In the data rows, the value 128 means zero.
Every row has a hidden score from 0 to 40. What is each row's score? 20 is about the middle. The score is a weighted sum of the row's numbers plus the product of two more (or one squared), each taken from its middle value.
[ 96 114 152 158 127 146 121 179 172 132 124 192 124 140 156 138 134 113
  74 179 124 187 172 112  94 158 100 108 123 114 130 139] 31
[ 97 139 131 136 109 113 111 158 152 153 166 105 115  84 141 122 161 139
  99 135  71 145 111 148 103 198 120 144 107  93  63 153] 18
[ 41  91 110 161  96 146 111 171 187  98 143  97 148 113 114 125 141 108
  89 168 140 126  78  88  98 197  48 123 151  97  90 105] 18
[159 139  94 121 173 169 105 124  85 139 121  99 128 136 117 130  95 128
 152 132 135 154 155 125 154 146 137 153 128 108 109 115] 13
[148 144 144 112  88  64 103 106 110 118 159  42 164  57 158 180 160 151
 113  97  91 103 104 191 124  91 183  71  94 168 158 160] 14
[112 133 138 125  97 118 130 175 137 126 159 129 115 143 133 122 164  86
  72 164 111 109 133 107 132 135 128 127 124  89  47 128] 13
[104 135 178 161  78 126  86 173 198 148 157 136 169  94 158 151 152 179
  90 164 108 113 136 174 102 169 105 108 141  98 107 175] 17
[ 68 139 166 166 110 122 154 189 205 185 164 141 164 132 144 146 189 147
  72 158 142 119 112 182 148 146 115 120 139  92  90 156] 24
[148 138 119 129 219 150  98  70  65 119  89 141 106 127 103  90  88 111
 195 101 142 123 166 125 159 107 144 167 158 171 168  63] 22
[135 152 101 146 177 151  99 135 129 104  50 153  56 162  80 119 101 146
 145 118 176 113 158  66  89 109 119 123 193  93 146  94] 11
[115 118  98 135 169 182  88 126 164 122 112 180 147 139 145 122 110 158
 132 187 171 136 164  84 123 159  73 140 212 113 113  67] 16
[ 80 115 166 121  71 139 111 195 174 128 136 156 144 148 159 140 169 115
 103 141 106 136 124 142 103 183 113 158 165 104 139 160] 21
[115 106 127 138  66  61 120 139 139 125 160 109 183  99 160 148 145 183
 105 145 139 126  94 147  55 137 143 124 101 125 120 150] 16
[ 95 142 187 134 102 117  97 191 203 157 158 107 133 113 151  90 181 146
  84 159  88 132 128 182 128 157  76 111 151 100 125 157] 24
[104  87 189  62 104 133 141 160 144 136 146  99  97  73 203  99 196 149
 104 104  89  91 147 150 176 168 144  67 135 142 134 209] 25
[180 156  69 159 169 168 112 112 119 128  88 149  84 120  60 114  68 129
 132 140 186 168 100  80  96 140  69 161 162  92 125  43] 16
[ 99 165 160 175 116 114 123 166 203 121 150 146 144 135  80 148 166 101
  70 165 121 161 112 133 104 189  45 139 134  59 132 142] 23
[111 136 134 158 102 126 123 166 160 180 163 106 171  75 143 153 135 132
  86 164  90 131 122 170 112 117 146 146  82 100 103 182] 13
[155 154 113 119 219 176  95 124 111 122  59 160 113 127 116  78  83 120
 154 139 180 148 176  81 128  91  92 121 186 102 128  86] 10
[142 169  95 166 149 137  88 110 110 114  89 133 125 135  86 164  93 119
 133 142 180 171 104 116 112 126  72 193 175  92  88  98] 14
[125 128 143 149 119 101 162 192 181 160 176 139 113 114 155 132 152 149
  79 162 100 114 120 158 157 141 121 141  72  81 125 175] 20
[111 118 187  89 102 113 151 143 133 172 175 120 113 154 179 115 182 123
  98 152 105 109 130 148 184 148 143 126  89 112 181 171] 22
[154 161 134 100 108 101  90  88 114 164 205  67 162  27 162 108 151 138
 145  91  96 112  98 184 150 120 166  83  89 138 134 128] 22
[133 109 111 162 101 138  98 127 141 111 144 156 165  95 121 116 110 115
 114 167 161 164  95  88 108 127 144 137 145 110 119  92] 25
[105  83 201 142  93  81 142 185 182 111 137 109 145 134 159 139 175 166
  79 181 109 141 139 166 130 172 111 110 137  90 124 207] 24
[102 114 179 126 130  96 132 146 162 135 170 137 107 123 176 109 197 140
  84 150 141 147 182 155 150 146 134 157  86 101 139 197] 23
[109 106 123 165 117 107 108 139 160 147 138 153 116 122 102 128 141 115
 115 163 127 133 144  91  89 172 108 144 115  93 147 137] 21
[115 128 153 150 125 118 145 179 143 139 157 118 113 119 172 118 182 145
  76 132 135 147 170 126  88 137  96 140  97  99 138 175] 11
[189 103  66  99 190 137 184  56  36  85  82 118 103 126  91 121  87  55
 191  36 141 124 139  99 161  34 156 120 128 206 136  93] 24
[ 61 130 194 123  93 152  94 197 179 181 131 126 173 154 193 130 179 174
  74 159  92 162 148 155  88 202 123 120 171  77 119 164] 13
[185 154  62 125 144 196  97 103  58  85  95 157 180 162  45 117  42  85
 183  94 205 138  94  71  91  54  94 157 119 119 144  45] 3
[163  79 134  86 151 130 152  58  62 204 130  87 121 124 124 119 106 143
 193  50  60  98 147 165 198  78 190 105 114 219 188 122] 24
[116 104 149 206 124 142 130 162 145 151 159 148 147 135 141 116 179 131
 102 165 118  96 146 121 142 142 135 153 138 104 120 152] 32
[194 145 118 118 116 137 140  86  96 162 114  67 157  96 111 179 114 164
 184  56 164  79 131 175 170  58 185  77 120 186 157 123] 10
[140 143  76  48 154 130 150  50  60  97  96 138 119 125 116 128  87  85
 199  55 135 108 150 126 154  59 152 119 106 181 151  93] 11
[101 110 173 159 168 156 138 176 191 109 120 206  94 141 157 136 191 140
  87 163 136 143 155 140 152 170  65 148 145  91 144 149] 26
[103 191 147 167 123 159 112 176 184 124 140 168 108 174 134 112 142 128
  70 206 130 189 189 105  99 196 106 106 122  80 113 137] 30
[117 112 160 146  76 109 155 151 134 128 180 120 174 108 198 150 168 142
 133 108 111  87 116 169 137 145 184 134  96 161 146 193] 22
[140  86 124  87 152 141 166 116 136 115  88 107  93 129 140 125 101 148
 162 143 134 154 171 104 145 161 140  94 189 112 127 117] 20
[120 114 141 147 136 120 164 144 142 175 118 139  83 148 137 112 129 102
 118 144 152 156 170 115  98 121 125 161 113  98 127 124] 34
[133 122 143  80 160 121 191 121  93 165 101 112  52 171 133 157 119 169
 151  75 103 130 203 136 158 113 152 115 130 152 105 138] 10
[128 117 139  83  73 101  94 103 117 131 195  79 217 102 156 163 137 152
 117 103 102  82 108 165 155 109 205 136  56 159 151 141] 4
[105 131 171 116 129 107  88 153 133 129 101 125 102 120 165 150 166 133
  99 147 150 128 100 133 119 166 103 120  80 117 132 157] 13
[133 167 152 111 137  86 144 145 120 141 160 149  80 124 149 117 149 178
 133 138 112 122 173 160 158 180 158  93  77 134 148 144] 30
[163 118  44 102 157 114  99  36  74  96 114 136 151 110  93 104  61  70
 188  58 151 127  77  74 173  42 186 143  81 203 120  99] 21
[100 134 133 137 132 161 126 124 114 132  85 116 125 145 139 102 106 138
 114 140  94 144 120 127 117 159 171 134 132 150 130 125] 17
[107 139 125 130 133 120 156  95 114 142  94 114  92 164 115 131 118 108
 132 145 166 156 144 105 113 146  96 120 135 104  92 100] 24
[100 131 102 193 109 156  62 116 154 109  87 156  94 137 122 126  96 161
 120 174 143 124  93  99  99 104 134 126 176  70 104 102] 19
[120  74 127 130  74 121 127 133 112 171 122 108 154 147 113 134 149 110
 117 162 114  86  78 137  99 181 145 129 146 114  82 149] 24
[ 99 132 143 121 146 132 120 162 137 128 117 147 114 106 143 105 158 133
  75 194 128 172 150 102  98 172  69 155 169  65 113 145] 17
[114 107 131 107  79 107 127  68 144 107 208  80 207 122 152 143 161 128
 132 101 107  70  95 159 144 104 140 115  72 163 141 113] 14
[195 147 108  88 127 102 108  75  71 109 167  66 174 127 128 165 125 115
 169  53 102  90  83 187 172 101 176  61  81 193 191 109] 20
[135 131  93 128  52 102 103 120 179 148 157  97 181  65 137 149 115 166
 123 144 129 127  49 128  64 141 129 164 108 108 121 139] 13
[130 167  20 187 127 207 101  69  49  71  85 185 147 135  39  58  23  57
 180 114 203 117  52  33  75  34 144 193 150 160  55  83] 20
[ 58 140 149 179  75 139 109 179 159 104 164 120 171 106 108 148 144 166
  94 150 147 119  80 138  95 146 119 131  91  87  71 161] 10
[152  84  87  88 177 165 153  83  85 128  93  95  74 190 124  91  96 119
 197 114 150 105 120 104 165  98 164 134 149 179 168 100] 22
[100  92 185  34 151  56 151 130 118 134 167  94  73 124 183 124 178 167
 129  61  63 117 198 183 205 144 155  90 129 164 162 178] 23
[195 146  69  79 185  79 203  39  12  91  90 171  96 129  80 121  78   1
 207  52 123  37 126  74 167  31 199 152 111 220 154  69] 19
[ 81 127 165 111  89  67  98 171 160 134 182  84 178 142 202 129 175 157
 104 157  73  97 105 180 147 142 142 128 119 110 112 197] 19
[197 162  96 104 207 177 146  92  78 117  85 124  60 142  72 102  86 113
 162  60 161 153 145 107 151 115 139 122 127 138 154  62] 14
[141 141 160  58 221 116 167 122  99 130 114 139  17 153  78 156 117 129
 145 100 148 151 219 159 186 109 112 154  98 160 165 134] 27
[194 140   0 156 182 255 183  54   0  20  49 255 128 130  29   0   0   0
 251  58 242  31  85   0  78   0 163 224  86 214  66   7] 6
[ 69 137 115 166 190 160 137 127 165 111 104 207  90  90 125 129  89  81
 124 159 179 140 172  66 136 139  64 135 154  88  84 114] 21
[107 121  91 213 176 183  94 115 145 114 107 150 110 129  83 112 101 105
 122 169 188 199 117  69  80 143 108 140 120  90 131 106] 22
[ 68  99 122 193 109 154 113 159 184 139  73 132 153 151 130 129 122 107
  85 193 187 135 145 116  98 150 109 125 163  82  84 144] 14
[103 167 159 189  73 130 150 152 140 132 169  45 141 140 156 116 169 111
  84 183  72  95 123 160 134 160 150 132  76 136 116 180] 17
[115  91 190  90 158 120 159 138 112 144 131  97  63 130 127 149 148 117
 132 126  99 139 215 145 197 145 123 112  77 138 168 119] 21
[134 151 102 163  87 135  83 125 128 115 144 149 114 118 134 122 122 152
 127 128 135 157  92 118  88 108 139 137 141 127 130  76] 24
[132 134 132 209  83 152 139 158 147 127 154 155 151 152 131 158 155 129
  88 153 160 140 117 129  78 181 108 128 157  80  94 143] 22
[103 144 156  96 115 107 169 128 107 120  93 162  98 144 155  97 134 132
 132  92  45 158 164 133 160 154 182 105  92 136 148 165] 28
[ 74 124 141 159 109 118 155 184 154 165 126  69 136 148 151 160 163 157
  80 145 100 121 141 146 175 178 114 124 134  91 124 173] 30
[ 97 139  97 192 123 147  85 119 158 137 115 183 162 123 123 122  92 124
 126 142 159 135  99  98 110 131 110 154 160 117 104  97] 20
[132 135  84 146 147 197  89 143 149 107  98 185  89 105  80  72 102 114
 112 151 187 155 147  41  68 148 108 140 206  67  58 115] 15
[106 115  97 153 126 143  76 116 109 114  86 166 151 137 139  99 102 127
 125 134 217 130  85 124  84 116  85 138 137  79 132  65] 14
[151 144 108 106 114 142  49 107 117 144 154 113 216 102 118 154 128 134
 111 110  72 115  67 122 129 113 155 132 117 137  92 136] 15
[194 184  94 111 143 117 130  96 116 121 101 104 131 116  78 160  68 133
 151 143 126 133  91 129 138 115 128 131 137 143 105  90] 18
[ 96 143 191 149 105 100 132 192 209 117 175 128 151 103 124 116 172 152
  56 182 151 163 129 211 173 192  79  77 176  66 149 173] 35
[200 111  57  93 158 125 116  42  64 127  99 147 126 141  98 114  71  60
 199  59 157 100 170  91 133  39 190 168 128 203 152 122] 13
[109 129 172  28 185 137 147  99  85 153 127 108  87 134 143 120 116 122
 163 105 167 218 206 132 181  97 161 141 131 173 140 136] 27
[121 148 173 125 119 101 135 150 137 169 101 138 117 120 148 139 166 138
 126  99  83 154 176 149 151 166 167 129 111 112 137 165] 24
[ 46 158 163 145  97 108  91 194 192 146 164 134 180 104 142 134 162 147
  81 180 112 111  63 157  92 160  91  96 136  98 116 170] 17
[176  89 156  72 170  71 156  79 103 133  83  98 125 106 138 167 132 171
 161  84 105  79 185 195 189 130 194 103 128 186 204 101] 20
[131  84 173  63  99 125 148 107 100 181 171  99 140 132 223 137 167 132
 127 134 119  62 104 174 167 110 108 104 117 187 187 147] 23
[114 162 100 179  91 117 124 136 178  98 134 114 123 119 114 144 111 128
 103 185 199 104 117 108  77 154 130 152 136  77  81 144] 11
[148 153  75 145 205 136 113  86  64 137  61 156  95 117 148 132  81  99
 178  92 165 145 117 110 152 118 161 104 149 159 161 102] 27
[106 123 164 125 103 113 147 177 176 169 180 104 140 152 194 157 176 134
  72 154 120 132 106 204 170 205 110  87 124 117 134 185] 28
[ 72 127 148 127  97 172 136 173 169 149 170 127 134 104 184 125 164 146
  93 135 158 114 110 118 123 113 100 164 143 127 125 175] 7
[113 120 164 139 120 142 112 195 167 153 198 146 139 129 132 111 163 118
  87 155 117 128 120 168  81 151 121  98 103 109 161 189] 25
[149 135 136  87 187 186 145  92 113 136  96 112  87 156 123 100  99 109
 178  91 145 181 150 158 118 105 115 167 133 155 134  92] 35
[110 109 142 163  76 125 107 135 127 103 134 122 164 120 197 163 146 157
 104 139 135 127  78 154  90 134 146 113 146 129 102 159] 19
[123 117 145 153 149 141  91 162 185 161 122 188 113 128 126  94 146 154
  88 158 139 176 149 117  68 164  93 139 179  85 104 128] 26
[115  98 181 122 120 110 151 160 164 129 159 151 145 142 180 153 194 128
  96 141  84 174 131 192 180 174 139 141  94 130 152 186] 35
[131 112 159 107 117 101 176 159 136 134 154 124 150 105 194 147 165  90
  93 166  84  98 134 148 178 113 146 162  82 121 127 183] 16
[ 88 139 157 165  83 109 100 208 173 142 112 171 113 125 145 158 177 143
  70 193 124 147 127 160 123 195  40 122  97 116 115 168] 25
[160 146 118 115 149 140 103  89  75  87 125 113 120  94 127 140  86 171
 176 106 101 146 127 133 143 117 108 110 137 156 184  89] 18
[130 139 152  86  66  57 130 116 134 147 227  47 167 105 152 130 172 112
 120 104  59  57  69 219 105 136 184 137  63 147 142 172] 20
[119 141 120 110 148 151  81 118 122 133  86  99  93 131 107  94 102  98
 148 131 163 130  68  99 124 115 104 168 163 126 149  86] 14
[172 130 109 105 128  80 175  77  81 122 131  82 158 121 121 158 106  84
 189  31 143  60  72 173 157  23 223 111  84 152 144  98] 15
[201 163  45 102 159 138 119 114  85 117  67 146 113 132  72 113  53  93
 153 149 208 131  71  79  76 141 101 170 162 104  90  71] 10
[ 86 135 141 128  74  93 158 125 138 121 138 133 145 131 171 118 160  80
 112 139  86  98 106 128  77 129 157 140 117 123 121 174] 19
[120 108 113 101 124 114 114 127 139 147  97 133 139  72 148 181 114 114
 129 140 109 105 126 119 144 135 123 148 138 115 114 114] 9
[177 137  82 126 139 165 115  74  48  93 117 150 126 150  87 152  74  96
 194  93 147  86  64  82 119  50 181 113  94 184 112  92] 10
[103 137 151 136 148 146 132 165 131 113 117 183  70 155 119 134 135 122
  93 169 133 160 173  94  97 157  51 157 158 125  92 123] 19
[102 121 158  79 110  88 131 182 127 183 171 112 115 117 198 141 170 102
 111 129  68  99 180 142 185 158  95 142 128 122 129 171] 15
[140 143 122  78 140 145 125 112 106 132 139 129 114 136 111 134  95 105
 152 113 118 113  94 134 140 128 162  87 147 135 152  96] 18
[112 127 142 145  36 120 117 164 146 114 138 186 186 145 160 174 150 144
  82 165 120 121 108  93  59 163 131 127 133 114 104 135] 12
[ 88 128  94 154  80 160 112 155 153 147 152 184 109 130 119  93 134 127
  74 201 121 159 116 109 102 125  80  92 112 106 107 147] 25
[198 154 110  75 212 153 101  75  40 111  83 153 101 119 130 118  98  86
 207  74 151 107 188  90 115  84 141 137 171 160 156  79] 8
[155 134 105 103 127 141  77  79 141 127 118 137 192 155  93 108  88 148
 155  93 161 120  71 153 122  92 144 136 160 151 131  78] 17
[ 98 135 133 143 159 159  91 114 157 107 109 147  56 129  93  91 135 125
 119 184 125 133 171  98 165 142 125 133 140 109 153 103] 23
[164 145 110 140 147 126 163  80 106 154  91  97 144 152 128 132 106 126
 164 134 143 127 118 160 138 132 115 142 142 139 131  82] 28
[170 171  94 148 166 142 124 115  80 145  97 125  98 106 113 155  94 136
 173 138 156 127  91 128 132 118 141 191 116 134 139 101] 16
[107 167 152 100 162 135 180 159 144  99  97 150  47 140 119  78 111 163
 130 117 132 168 176  95 178 180 111 155 142 125 129 103] 20
[ 65 106 153 175  62  90 135 171 171 105 156 115 165 145 161 120 138 154
  72 188  89 127 110 116  89 138  91 116 123 105  96 177] 16
[115 124 188  95 108 121 168 166 180 170 151 160 130 126 173 123 156 184
  94 141 137 138 174 120 143 172  89 117 156  97 134 178] 18
[105 130 157 171 130 143 120 182 196 164 132 148 148 158 116 103 164 147
  90 169  79 199 164 144 125 212  67 130 183  84 120 165] 34
[149 131 113 156  79  88  99 141 149 143 125 122 142 168 157 161 143  86
 102 171  96 141  66 109  58 155 140 133 152 101 128 136] 25
[182 147 213  16 208 105 192 115  98 149 110 125 126 143 154 128 151 158
 160  52 102 123 206 177 209  95 174 159 104 181 160 159] 13
[ 96  85 197 101 155  94 157 149 153 148 132 120  82 128 196 137 186 149
 113 100 114 131 180 190 201 174  89 110 103 137 128 134] 28
[191 149   0 149 182 185 130  56  29  73  72 178 135 135  54  73   8  37
 189  76 167  74  57  37  68   3 142 187 104 167 134  69] 3
[ 84 146  95 184 153 163 104 134 147 125 121 154 128 130 121 125 122  72
 117 196 192 153 114 113  93 148 109 128 173  72  91 121] 24
[118 118 160 144 110 114 139 165 149 136 120 131  97  93 155 114 191 146
  89 123 110 169 137 144 139 165 137 132  97 126 120 147] 30
[106 126 129 153 162 126 133 163 127 124 110 172  35 149  63  95  99 129
 107 128 119 192 133 105 104 146  73 145 190  75  96 116] 27
[130 126 151  88 188 113 166 102 130 174 109 131  69 134  98 102 115 163
 143 100  82 164 157 117 162  99 152  99 165 152 160 127] 26
[111 144 151 140  86 109 179 151 133 113 147 125 113 150 151 126 153 100
  84 155  78 144 114 122  85 123 138 103 112 105 109 152] 22
[113 104 114 132  56 120 104 154 124 113 185 118 206 102 126 110 126 144
 126 139 102 102  81 155  89 163 143 112 150 114  82 120] 27
[ 86 116 144 146 142 120  96 173 201 140 144 122 117 176 123 128 165 167
  89 186 125 132 171 148 130 174  91 100 125  93 118 138] 20
[128 130  98 151  92 172  56 100 137 153 133  60 235  94 122 146 137 121
 126 148 125 120  60 141 110  94 134  75  95 140 141 163] 13
[ 90 132  88 184  66 144  54  79 165 121 165  92 209 122  96 110 139 150
 126 146 122 127  44 151  62 118 117 108 125 126 127 117] 23
[120 149 142 191  78 146  89 166 169 141 148 151 141  90 117 132 161 108
  86 186 148 151 122 112 105 199  98 111 147  86 135 165] 27
[106 127 164 141  88 110 114 179 213 146 173 108 164 124 194 181 177 189
  67 187 108 175 122 162 118 148  55 157 117  83 137 151] 22
[185 133 113  61 141 100 167  64  65 159 175 110 128 107  92 192 103  99
 186  40 146  49  86 149 193  68 219  94  90 233 145 149] 14
[214 136  86  96 167 141 203  34  23  78 103 137  66 132 121  79  59  38
 213  34 151  73 142 105 148  38 174 162 143 185 150  75] 17
[ 90  71 150 146  54  73  88 139 153 194 168  85 181  70 166 139 184 144
 115 141  57  87  83 168 107 126 133 126 162 141 145 140] 33
[ 95 100 145 176  83 122 128 185 152 121 179  99 156 142 151 121 155 153
  70 164 100 129 124 154 131 148 134 103 144 110 126 181] 32
[ 83  97 123 159 128 146 107 131 157 136 137 130  91 185  64 120 118  72
 105 167 133 180 149  96  80 138  74 152 126  89  90 111] 27
[100 135 166 166 134 119 140 167 136 112 102 171  50 128 133 132 146 157
 102 145 122 172 167 102 115 162  90 100 123 104 138 123] 24
[160 127 112 126 115 115  75 126 105 145 151 109 172 108 102 102  96 148
 150  71 121 124  84 145 124 135 142 125 140 138 112 119] 24
[131 136 184 140 103 172 139 195 176 172 141 114 129 176 146 145 175 155
  59 166  73 136 125 151 131 199 102 114 113  68 138 190] 12
[ 88  81 145 116  76  59 135 148 146  79 173  68 181  77 172 152 167 167
  99 116  96  86  73 149  91 137 130 117  87 138 136 171] 14
[136 138  56 155 131 153 122 106 131 116  93 131 202 148  56 146  63 138
 135 156 181 150  45 111  31 115  99 134 170 117  92  75] 12
[117  51 165 147  92  99 156 126 108 144 124  86 140 144 164 114 161  76
 130 159 105  93 124 174 150 144 106  99 142 128 127 157] 32
[ 93 147 158  92  69  93 117 142 169 130 145 128 175  91 173 124 167 108
 106 173 137 122 122 152 129 151 152  97 116 141 135 172] 25
[180 156 160  31 134 124 168  90 144 122 117  74 154 129 190 122 129 145
 161 102 113 119 139 170 156  97 176 108 104 175 203 121] 27
[171  68  56 115 131  52 141   4  83 109 178  61 124  92 112 195 122  75
 227   0 123  15 151 150 188   0 214  71  77 255 135 109] 18
[ 78 118 159 160  80  79 144 159 172 145 108 134 189 107 198 106 166 133
  91 119  86 110 114 152 109 134 137 101 133 124  96 182] 24
[ 49  86 117 201 122 112 126 166 179 132 112 158 145 126 145 134 162 130
  98 176 179 151  93  80  87 149  60 169 147 107  72 114] 23
[ 90 107 141 102 152  82 173 111 125 133 114 103 112 158 139 149 133 146
 140 151 105 159 178 151 151 136 132 114 171 127 159 142] 26
[161 129  51 135 172 255  97 128 107 114  87 175 108 114  60  97  66  89
 136 145 172 169  97  16 101 136  82 146 204 105  69  18] 17
[178 134  70 147 154 194 124 146 120 136  60 124  93 124  82 111  72  83
 133 141 156 158 130  52  91 145  90 159 128  95 131  59] 7
[135 112 186  63 135 118 181 127 121 123 124  96 124 154 153 134 158 160
 155 112  96  97 129 185 204 124 105 107 110 169 174 154] 20
[217 102  59  79 184 134 155  47  20  95 114 144  38 142  95  93  66  17
 228  63 119  30 108  60 139  47 170 187 103 221 117  72] 14
[180 138  71 188 154 171 134 116 117 133  63 163 109 145  54 127  81 106
 164 145 150 142 130 104  93 152 124 170 145 101 144  63] 23
[ 54  93 125 131 116 150 120 120 159 123 109 143 105 129 154  98 115 120
 101 191 165 122 150  68  84 143  87 130 188  84 106 100] 12
[ 98 132 154 160  99 123  99 169 173 153 162 158 189 164 142 137 169 148
  85 178  95 148 177 171 104 133  99 142 130 125  97 178] 23
[ 85 128 156  98 159 161 147 123 134 154 115 143  70 161 116 103 128 120
 148 156 148 137 204  87 144 140 158 124 121 130 120 118] 23
[142  93  86  25 228 154 225  65   0 107 132 111  90 137 121  86  80  37
 211  51 153  81 197 136 187  82 180 171 128 170 134  92] 10
[166 138 125  96 211  99 167  93  67 132  77 119  57 159 154 125 126 109
 163  73 133  91 192  87 200 115 138 126 137 160 164 102] 16
[127 127 167  64 126  76 176  93 115 167 156 103 148 129 179  93 145 164
 156 112  93  93 155 190 217 145 166 105  95 188 155 140] 31
[ 64 155 165 145 136 110 113 194 183 180 178 128 151 143 145 103 185 191
  71 177 110 154 149 180 130 159 106 151 112  91 139 158] 21
[113 133 104 119 156 125 126 112 123 109 126 112 148 161 110 118  89 146
 156 124 150 144  97 145  90 120 134 140 144 126 132 103] 18
[ 78 121 162 108  93  98 131 165 119 165 164 110 178 107 225 116 165 121
 109 135  73  86 128 166 162 117 170 107  79 114  95 168] 15
[106 134 149 148  78  77 150 167 161 148 184 133 178 150 152 193 178 170
  78 153  61 142 119 158 105 156 106 110  83  98 123 183] 18
[110 145  56 161 106 147  91 116 147 124 129 161 161 117 104  94  85 153
 127 138 179 141  51  51  69 108  94 158 152 106  98 120] 14
[155  93 122  56 182  90 179  66  56 123 138 123 114 108 157  80 113 101
 241  49 148  36 185 151 235  57 225  85 114 242 176 105] 28
[120  71 166 129  92  89  98 164 174 138 207  96 156 122 154 147 179 149
  79 178  78 155 110 148 137 165 138 145 123 114 143 166] 27
[172 117 115  95 187 157 172 106 110 118 102  94 123 117 106 109 109 161
 179  95 130 161 141 113 129 139 145 121 158 135 158  60] 21
[130 132 124 148  67 101  67  73 132 121 151 123 191 116 122 176 150 157
  99 141 110 110  64 177  70 120 177  94 122 134  71 136] 18
[111 138 118 114  70  74 112 126 132 155 163  90 143 119 158 117 156 157
  84 123  98 121 117 155  85 149 124  78  77 154  88 147] 18
[156 159 110 147 155 125 109  95 100 118 135 144 123 115 116 131  77 121
 167 120 135 118 112 127 128  58 158 121 147 157 171  82] 24
[119 112 151 160  93  95  78 146 106 107 147 127 129 167 192 150 150  90
 114 110  68  72 109 158 117 132 130 133 109 137 107 150] 16
[101 117 129 146 116 135 133 131 144 111 106 128 129 134 153 153 118 106
 116 147 131 153 148  98  81 124 103 143 181 100 102 136] 12
[ 51 113 193  69 110 101 164 188 182 138 169 137  86 113 154 141 189 155
 115 156 109 149 178 143 190 164  77 104 158 113 136 137] 26
[146  96 165  60 173 107 141  66  87 166 147 138 120 116 115 132 132 139
 196  81 120 110 166 158 195 106 226 105 113 207 162 146] 29
[167 138  77  83 125  96 156  59  98 131 132  71 146 122  74 202  97 111
 189  46 147  95 121 163 133  41 213 105 109 214 130 116] 12
[116 120 162  98 129 118 149 147 153 136 140 129 122 150 170 119 168 163
 110 138  78 132 165 194 115 132 146 140  87 115  78 157] 24
[113  92 203  48 143 135 187 133 140 170 110 115 100 124 196 150 168 154
 133 121  76 108 174 187 207 135 177 131  95 138 157 154] 18
[ 80 112 140 162 111 158 147 184 169 131 147 137 155 169 115 155 162 146
  70 163 170 164 131 156 111 199 108  91 133  79  96 140] 19
[ 87 133 150 122  51  33 114 125 146 124 171 108 192  87 145 148 158 147
  93 146  97 101  65 188  85 168 147 135  84 152 187 187] 22
